The rows below fall into families. The same turns and mirrors carry the whole set onto itself and the rows of a family onto each other. For each named row, which other rows are in its family? Write them in the order they are listed.
These 18 rows form 3 families of 6 rows each.
sina: [  9  -1  69  32  -5 -29  22   9   8   6  -4  -3 -12 -37  32]
kezig: [  3  -6  -2 -23 -29 -10  40  10 -17 -41 -34  -1  68 -26  12]
bapom: [-28 -41  22  19   8  29  48  45   4 -34   8 -13  14   5  -9]
Diber: [-27 -47  28   8  -5  35  52  41   9 -29   0  -6   7  11  -6]
nim: [  9  -2  44  20 -10 -34  11   7  10   4   2 -25 -18 -58  26]
lega: [ 10   9  66  27  -8 -24  26   7   5   8  -8 -23  -6 -34  37]
gal: [-24   6  32 -23 -22  -8  -3 -34 -23 -20 -15   7  12  28 -48]
pov: [ -6  22  33  11 -30  -1   8   7 -49 -55  53   2 -25 -10  -3]
Lin: [-10 -12  22 -26  -6  11 -17 -31  -9 -19  -4 -16  16  27 -55]
bas: [ -5  -5  26 -31 -21   6 -16 -23  -4 -20  -5   1   8  23 -58]
naraz: [ 41  -2  49 -55  13 -11   7   5 -51 -16   9  29  25  -9  21]
tozup: [ 41  12  53 -40  26 -18  16  12 -48   2   3  23  10  12   3]
gav: [  2   8  35  -1 -25  12  17  34 -55 -40  55   7 -31 -26 -12]
tedef: [  4  -6  -7 -26 -33 -23  27  25 -25 -18 -48  -7  49 -28  -2]
lem: [-16 -48  32  12   2  33  20  31  29 -33   8 -10  19   7  11]
lodu: [ 40   7  63 -57  21 -15  -1  15 -46 -20   9  16  23 -11  15]
sumaz: [  0  -6  -7 -17 -37 -17  30  18 -15  -8 -42   0  52 -45  -8]
sos: [-12  26  33   2 -34   8  19   8 -35 -44  64   9 -26 -17   0]

Same family as gav: kezig, nim, gal, tozup, lem
Same family as Diber: lega, bas, tedef, lodu, sos
Same family as naraz: sina, bapom, pov, Lin, sumaz

The rows below fall into families. The same turns and mirrors carry the whole set onto itself and the rows of a family onto each other. For each named row, which other rows are in its family? Write them in the order they are listed.
These 30 rows form 6 families of 5 rows each.
sezog: [-17  64   7 -17  28   7 -13 -19 -10  -4 -16 -27  25   4   3  -6   8  24
  33   2  -8   4 -23  33  17   5  22  -1 -27  24 -37  -3  27  31  24 -37
 -11  -7 -20]
nel: [ 25 -30  28   7   3  29  21  -9  18 -49   0  -8  14  23 -29 -25   4  58
 -39  -6  14  31  49 -29  28  13  13 -38  -5  -1  -1   0  11  -5 -26  39
  -4 -20  13]
losav: [  0 -19  -8  17 -18  14   0  -3  -5   0 -46   1   1 -38   4 -49 -30   6
  38  14 -11 -49  13 -40 -14  10 -35  -2  25  -9  42  13   2  14  -3  28
  -4 -38  34]
Keza: [ 28 -31   9   6  23  10  20  -8  23 -58  10 -11   9  14 -14 -31  -1  40
 -32 -13   3  28  37 -34  44  -2  13 -18  -7   7   4  15  20   1 -24  46
 -20 -17  26]
Vez: [-28  59 -18 -21  37   1   2   1 -14  31  -4 -33   4   8   5 -20   0 -12
  30  19   2  18 -18  29   5 -11  17   5 -32  12 -15  10  35  34  16 -28
  -2   0 -10]
rila: [-13  62  -3 -17  29  13  -2 -15 -13  35  14 -20  32   9  28 -22   0  15
  32  -9 -12  16 -30  45  -1  10  11   0 -30  16 -22   3  29  24  36 -20
 -14  -8 -11]
pitam: [ 10 -23  24   9  15  22  19   5  28 -62  -7   0  10  15 -11 -17  21  58
 -43 -18   4  37  37 -20  16  12  -6 -35   5   7  14  26 -14 -13  -7  53
 -19  -2  34]
Gigod: [ 17 -26  -9  11 -24  26 -16  23  -5   0 -33  16  -7 -32  -7 -28 -20 -12
  22  25  12 -48  -6 -34  -9  20 -25   1  10  -3  52   5 -12  16 -23  26
  25 -27  56]
Pezi: [-20  50  -5  -8  46  18   7 -23 -27  24   1 -27  17  10   5 -29   2  19
  22  25 -20   3  12  36  13   7  45  -5 -25   5 -30   6  26   9  21 -34
  -1  -8 -12]
nime: [ 20 -39  27  36  16   2  12  -8  20 -53 -14   8  18  28  -8 -12  10  51
 -43 -20   3  33  57 -29  37   7  21 -42  -5   2  10   4  -6  14  -6  22
  -3  -2  21]
soku: [-11  71 -13 -21  27  13   3  -8  -6  29  -4 -24  17  10   9 -42   0  10
  17   4   1  22 -10  23  -7  -3  30 -14 -30  -7 -24   6  20  27  25 -40
  -6  -1 -22]
nulo: [-22  35  -6  24 -45  17 -21 -17  -9   9   0  36  21  10  18  35   9  -8
 -11   3   8  -3  17 -24  27  -6 -43  29  12  36  -4  -2 -22 -19 -12 -15
  37  -5 -33]
vav: [ 27 -10 -11  -4   1 -24   1  21  18 -31  43 -18   9   1   8  -3 -15  -6
 -38   0  20  39  -6  20 -73  18  27  12  45 -17  -2 -47  32  24  15  20
  25   5   6]
Getan: [-16  27  22  33 -36  -7  -6  -8 -27  21   1  34  46  14   4  51   7 -14
 -19  12  -3   1  14 -17  -6  13 -46  16  20  38   9 -12   2 -28  -1 -13
  57   3 -20]
lukav: [ 12 -12   7   6   1 -20 -18  38   4 -54  40 -27  -6 -13  11   3 -13  -3
 -25   2   7  32 -32  23 -50  15  30  11  49  -9 -17 -33  24  22  33  20
   0   8  24]
Vuvid: [ 37  -8  -7  23   4 -25  -4  23  -1 -28  41 -14  -5 -13  23 -14 -17 -24
 -30   5  -4  28 -17  20 -59  48  33  12  35  -9 -18 -35  20  25  23  34
  26  14  17]
Kip: [ 14   2  -7   5  17 -22 -15  18  18 -55  28 -24 -12   0  21  -7   7   2
 -14  24   8  31 -20  35 -66  25  15  25  51 -10 -23 -32  26  26  31  32
   6   5  24]
lel: [ 10 -31  -4  -3   5 -28 -15  20  18 -32  48 -24  -2  -1  12   7 -15  22
 -21  10   9  51  -9  34 -58  33  22  16  28  -9  -8 -43  18  29  45  20
  16   5  16]
Vegap: [-30   7  13  12 -54  30 -18 -22  -7  27   1  27  24  14   1  42  -5  -2
  -1   4 -16  -8  17 -10   2  12 -57  15   8  30 -15  -1 -19 -23  17 -30
  39  -6 -25]
mabon: [-28  16  -4  21 -56   5   2  -1 -12  20  -6  18  18  -2  14  51 -16 -11
  -8   9 -15   1  15  -8   3  18 -55   9  18  39   0 -10 -14 -32  -7 -24
  30   1 -38]
tizug: [  0   0   9  18   0  22 -14  18 -24   3 -31  32   3 -18  10 -59 -30 -12
  29  19  20 -58  12 -40 -29  14 -17 -20  10 -13  26  18   1  13  -6  18
  12 -33  50]
fep: [-17  62 -10 -27  27  -1  -2   3  -4  20  -4 -28  11   8  10 -11   3   7
  27 -16 -17  -2  -8  44  17   1  38 -20 -24  23 -36   7  19  14  29 -23
  -8 -11 -18]
zas: [ 16 -30  26  21  17   1   6 -17  18 -49 -12 -12  10   5 -30 -13  19  56
 -38 -25   2  50  40 -28  18  20 -10 -22  16   4   0  21  -5  13  -5  63
  -9  -4  18]
sugir: [-14  25  -6  24 -52  15 -26 -13  -6  29   0  31  21  12   9  39  10   0
 -26   9   2   2  15 -17  20   5 -49   4  27  24   1 -12 -11 -16  -1 -33
  50  17 -29]
ronu: [ 26  -2  -3  17 -31  29 -14  23  -9  16 -21  19   1 -28   5 -43  -5  -2
  28  22   5 -63  -5 -31 -13  14 -24 -14  17 -26  44   4  12   9 -18  28
  19 -38  46]
vev: [ 13 -14  -6  -4  -3 -12   8  12  11 -41  38 -32   8  -6   3   3  -4 -20
 -34   3  18  45  -9  26 -61  19  47  39  42   1 -16 -36   6  23  20  27
  23  -1   6]
Vugil: [ -5  13 -10   6 -44  -4 -14 -16   2  10 -18  29  29   8   3  42 -10 -16
  -2  -4 -13 -19   9 -12   3  21 -67  16  21  54 -18 -15 -12 -16  -3 -22
  39   0 -29]
Mir: [ -3 -24   4  17 -25   7 -18  18  -2  16 -16   8  14 -20  13 -29 -21   5
  47   5   0 -42   5 -41 -17  17 -45 -17  17 -10  54  12  12  13  -7  37
  21 -41  56]
zot: [ -4  -6  -4  12 -12  13 -21  23 -27  19 -28  11   0 -46  -2 -41 -28  11
  28   2   6 -47  12 -35 -19   2 -32 -12  17  -4  51  19  -7  -1  -7  43
   3 -34  39]
Ledon: [ 17 -30  26  11   5  30  14  -7  24 -47   8  -2   9  26  -5 -23   5  53
 -23 -22   4  38  42 -33   7  28   2 -35  -2  -2  -9  17 -13  15  -9  58
 -26 -30  23]

Same family as lel: rila, Vegap, Mir, Ledon
Same family as ronu: nel, soku, vav, sugir
Same family as pitam: lukav, mabon, fep, zot
Same family as sezog: losav, Kip, zas, Vugil

The rows below fall into families. The same turns and mirrors carry the whole set onto itself and the rows of a family onto each other. For each named row, which other rows are in its family? Write them in the order they are listed.
These 32 rows form 4 families of 8 rows each.
mep: [-74  -6 -10 -24   0 -12 -15 -17  30  12 -14 -36]
pud: [  8  50 -18 -31  -4  49  10 -12  53 -31 -34 -12]
tinit: [-55  18 -50 -20 -22  11   9 -44  70   1 -17  -3]
nako: [-70  29 -25  -5  -2 -32 -39 -54   3 -28 -37 -11]
kefa: [-44  50 -13 -10   5 -20 -47 -49  -9 -50 -49 -12]
madep: [-28  39  -1 -28  17 -21 -21 -73  -6 -61  -4  19]
tuf: [-17  25  17  -5 -11   4   7  17  44  25 -11  15]
zile: [-55  32 -60 -10 -21   1  -2 -64  59 -18 -31   8]
ralu: [-19  24  21 -33  16  23 -17  16  16 -15 -27 -43]
Vubok: [ -9  46  18 -27  14  21 -30   1   0 -38 -42 -35]
Fonu: [-26   0  17 -52  20  14  11 -21  25 -11  25  -8]
zana: [  7  44  24  -3  -9   9   0  19  34   5 -20  18]
vezif: [-39  15   3   0 -18 -17   6   0  48  31  -3  22]
Zel: [-36  15 -36 -28 -16  32  17 -21  74   3 -15 -12]
volub: [-49  20 -11  11 -22 -34  -8 -22  42  21 -12  34]
mufes: [-10  66 -40 -12 -16  17 -12 -52  39 -54 -49  10]
Pomur: [-46  -1   6 -33   8  13 -10   7  29  10 -13 -46]
fiko: [  5  41  25 -46  25  16  -4 -30   0 -54   2   1]
sil: [-60  -2 -10 -33  11 -22  -5 -66  22 -18  20  10]
nuvup: [-83   3 -22 -14  -6 -26 -30 -41  19  -3 -21 -21]
bizik: [-51 -12   2 -42  13  -8   5 -42  29  -8  30  -2]
kevuz: [ 13  62  20   4  -5   3 -11   6  19 -19 -32  25]
simes: [  0  72   8  11 -10 -17 -21 -19  14 -28 -39  39]
Gil: [  7  65 -26 -21  -8  38  -2 -32  41 -50 -46   0]
Folid: [-33  52 -53  -5 -21   3 -12 -68  45 -45 -44  15]
pina: [-47  42 -12  18 -21 -40 -19 -40  27  -1 -25  42]
Tol: [-55  20 -12 -28  13 -28 -14 -76   7 -40   8  19]
vuvom: [ -9  28 -24 -33  -9  46  17  -8  63 -10 -21 -18]
nok: [ -5  20  25 -51  27  20   5 -15  12 -33  19  -8]
pusa: [-25  61  -6  19 -17 -35 -22 -37  18 -22 -37  44]
naf: [-17  57   2 -14  11   1 -40 -24 -10 -57 -52 -21]
Ruzi: [ -8  47  12 -33  24  -1 -16 -51  -5 -68  -7  13]

Same family as pud: tinit, zile, Zel, mufes, Gil, Folid, vuvom
Same family as zana: tuf, vezif, volub, kevuz, simes, pina, pusa
Same family as madep: Fonu, fiko, sil, bizik, Tol, nok, Ruzi
Same family as kefa: mep, nako, ralu, Vubok, Pomur, nuvup, naf

